Families of rows that turns and mirrors carry onto each other, the same ones carrying the whole set onto itself: the rest of each named row's family, in list order
3 families of 6 rows
Q: [-34 -19  15 -22  -6 -23 -30  22  -2]
N: [ 15  10 -33  45   0   9  27 -25 -16]
L: [-14  31  -7 -33 -29  -2  25   6  26]
E: [ 11  32 -25  10 -25  -1  47 -22   7]
J: [ 33 -17 -31  28  18   5  16 -26 -27]
M: [ 15  15 -13 -50 -23 -10  30 -10  17]
T: [ 19  -4 -20  33 -17 -35  36 -30 -18]
F: [ -9  -4   1 -61  -6  -2  -8  16  18]
Z: [-34  13   4 -33  -9  10 -18  24  18]
H: [ 40   7 -30  -6 -10  -8  44 -30  -2]
W: [  2 -27 -14  49  10 -24   0 -18 -37]
C: [-23 -37   2  20  12 -19 -35  11 -23]
U: [-10  -9 -20  48  22  22 -16  -2 -22]
D: [  6 -31 -20  19  33  13 -27   0 -31]
A: [-38  -8  -4   8  15  21 -38  24  -4]
S: [-18   3   8 -41 -30 -38   4   9  14]
K: [-11 -25  -1 -27  22  12 -39  20  -7]
R: [  7   9  -8 -13 -37 -44  41 -19   7]

Same family as C: Q, T, W, S, R
Same family as D: J, M, F, H, K

Families of rows that turns and mirrors carry onto each other, the same ones carrying the whole set onto itself: the rest of each named row's family, in list order
7 families of 3 rows
tad: [-46  -1  -5 -17  -8   4 -10 -35  -3  22  33 -49  -3   7 -24  37 -18 -15
  21 -11   9  11   5  12  -8 -17  -4  49 -32  63  10  20  13]
kopok: [ 34 -29  18  -4  14  -4  33 -38 -29 -23 -24 -18 -23   9  12  -2 -19  26
 -44  16 -14  -5   4  14 -26 -53 -13  26  11 -21  -7 -61  40]
bunu: [ 34 -15  25   7 -35   9  32  21   9  19 -16  35  -4   2  11  -7  37 -10
  -2   5 -26  15 -16 -34 -37  39 -36 -13   8   3   4  30 -18]
bok: [  7 -20  30  48 -41   6   5  24  19  14 -23  23 -12   6  -2 -10  40 -24
 -16  -9   2   2 -14 -30 -38  51 -10  -1 -14 -12   6  11 -15]
fiva: [-24 -30 -26 -22   1  -5 -34 -20   0   6  14 -19  -7 -11 -22  21 -29  16
  35 -12   4  21  -1  20   8 -22  -8  33 -35  78   5  22   3]
dofi: [ -8 -28  22 -13   6 -13  20 -25 -22 -25  -5   0 -20   2   7   2 -48  22
 -42 -10 -60  -9   5  27 -12 -43 -39   6  14 -32 -13 -63  29]
nemu: [-31  -4 -16 -11  -4  -1 -42 -21 -13  -5  19 -25   0  20 -12  35 -21   0
  28  -9  31  18   4  21  12 -11  23  13 -22  62  22  19   1]
Ketu: [ 10 -14  30 -23   3  -9  29 -23  -1 -33  -7  11 -15   4  21  11 -43  25
 -49 -12 -16 -11  -3  34 -25 -47 -18  -3  21  -9  -4 -59  46]
vebe: [ 15 -20  11 -22  32  -7  19 -23  -2 -31   3 -12 -11  -9  15  -8 -25  -7
 -57 -10 -50 -29  12  25 -32 -59 -28  17  26  -1  -9 -44  31]
Tezal: [ -5   7   3  27 -34  28   7  21  31  23 -22  29  -9  13   1 -14  28   1
 -22   9 -11  11 -15 -48 -57  38 -24  -1  -4 -10   9  10 -23]
kor: [-42 -22 -30 -14 -16   6 -46 -15 -11   7  13 -30 -21  17  -6   4 -26   0
  18 -18  -1   9  -1  25  27 -26  -9  27 -22  63  13  27 -13]
Dak: [ -5 -12  32  46 -25  23  31  26  15   8 -24  31  18  26  12  -1  28 -19
 -15   9  -3  11 -23 -20 -23  52  -8 -13  -6 -10 -13   7 -13]
gopir: [ 30 -11  16 -38  11 -35  25 -30 -17 -28   2  15 -16   5  27  -6 -16   7
 -41  18 -38   6  23  32 -25 -41 -20  32   5 -12 -10 -57  47]
pagat: [ -1 -17  16  21  -9   5  24  35   1  -3 -27  10  15  25 -17 -19  43 -26
 -18  14 -36  10 -29 -27 -45  27 -22  -3   8  -6 -33  18 -23]
rol: [-31 -12 -44 -24   4  -7 -29 -14   0   1   6 -31  13  21 -30   5  -8  -8
  23 -16 -16   3   5   9   2 -23  15  30  -9  76  34  34  -1]
Fon: [-28  -9   4 -39  -6 -18 -26 -16  -6   8  34 -25   1   3  -5  18 -13 -19
  27 -10  -4   2  -3 -14  20 -22  19  38 -51  56  27  34   1]
kud: [-36 -23   1 -21 -11 -28 -43 -33   3  10  20 -31  -5   7 -18  23 -24  -8
  40 -20  27  14   7  20 -13 -16  12  46 -26  50  17   9   4]
zuke: [ -1 -28  -2  46 -34  15  27  34  11  10 -36  21   0  34  15   0  21 -31
  -7   2 -33  36 -21 -21 -24  39 -33  -6  -2 -11 -14   3 -29]
pokev: [ 26 -24  32  -8   1 -22  47 -32  -5 -18 -14   7 -30  -7  10 -19 -26  21
 -37 -20 -10  -7   8  33 -29 -46 -12  24  15 -17  -4 -72  35]
sisap: [ -5   2   9  40 -27 -10   7  16  21  -5 -43  27   8  23   9  -1  38 -28
  -8   9 -19  15 -13 -30 -25  49 -44  -2 -19  -8 -12  11 -19]
Zinel: [ 16 -35  13 -19   7 -15  40 -17 -22 -27   4   9  -9   7  17  -8 -27  13
 -56 -23 -31 -25   2  17 -25 -55 -39   7 -15 -23  -3 -63  29]

Same family as pagat: vebe, rol
Same family as gopir: bunu, Fon
Same family as sisap: fiva, Zinel
Same family as Tezal: tad, kopok

Families of rows that turns and mirrors carry onto each other, the same ones carrying the whole set onto itself: the rest of each named row's family, in list order
5 families of 6 rows
benuf: [-60 -33   7  17  36  -5 -50  68 -37   8   2  19]
Pirub: [-14 -26 -18  61  19  -4   7  55 -19 -11  23 -37]
bido: [-38 -28  26  16 -28 -27 -23  13 -32  -4 -12  16]
koz: [-47 -57 -31  59  48  17   6   2 -38   0  -7 -29]
biri: [-66 -59 -12  53  40  36  11  13 -20  30 -13 -22]
remov: [-80 -17  -5  -7  33  -7 -14 -17  40   6   1 -11]
pela: [-36 -29  60   1  39 -14   0 -11 -33  11 -18  -6]
Bev: [-52  -7   8  22   6  22  -9 -34  22   5  15 -13]
Sizat: [-23 -20  12  48  23  20 -26  54   4   6  52  -7]
boko: [-21   1  44  23   7  18 -12  15  -3 -38 -11  19]
kalir: [-41 -40  11  -1   1  -5  -7  19  -6 -46  14  37]
muzuz: [-47 -53  -6  -7  47   2 -45  53 -31  -7  25  23]
faza: [-45 -27  39 -35  44 -10 -33   1   2 -24  -9 -29]
zeves: [-24 -73  30  -3  51 -18   3  -8 -23  -3 -31  -8]
befes: [-68 -14  10  60  41  11  -1 -17  20  -7  18 -10]
Poka: [-16 -11 -14  36  17 -10 -15  47   6  27  19 -57]
Momop: [-84 -40  17   7  20  11  -1 -18  27  35  -4 -15]
godi: [-49 -67 -23   9   7  10 -54  48 -24 -28  18  -6]
bape: [-22 -33  -6   8 -36  -4 -18  14 -17 -24  -8  14]
fef: [-60 -12  17   9  67   1  16   6  37  -6   5 -29]
nibuv: [-38 -53 -14  44  34  10  -4  -3 -16   0  -5 -79]
nop: [-51 -82 -23  30  68  12  -3  30  -7  15 -26 -24]
tiser: [-28 -63   3  12  55 -29 -40  59 -34  -4 -14   2]
Namek: [-69 -72  -7  43  51  -7 -26  -1  10  -2 -34 -43]
rofek: [-19 -19  43 -12  65   0   0  -1 -22  -6 -25 -23]
vonis: [-43   4 -15  43  11  26 -36  37  17  17  27 -25]
Fofup: [-20  12  18  23 -16  -7 -37   9 -11 -16  12   8]
moram: [-45 -14  -5  44  15   0 -27  68  -5  39  -2 -37]
gadez: [-31 -81   5  21  34 -25 -53  56  -9   8  15 -28]
vogan: [-19 -69  40 -11  17  -3 -23  13  -5 -17 -41 -17]

Same family as zeves: Bev, nop, tiser, vonis, Fofup
Same family as Momop: benuf, bido, biri, pela, moram
Same family as gadez: Sizat, boko, befes, Namek, vogan
Same family as koz: remov, muzuz, Poka, bape, rofek

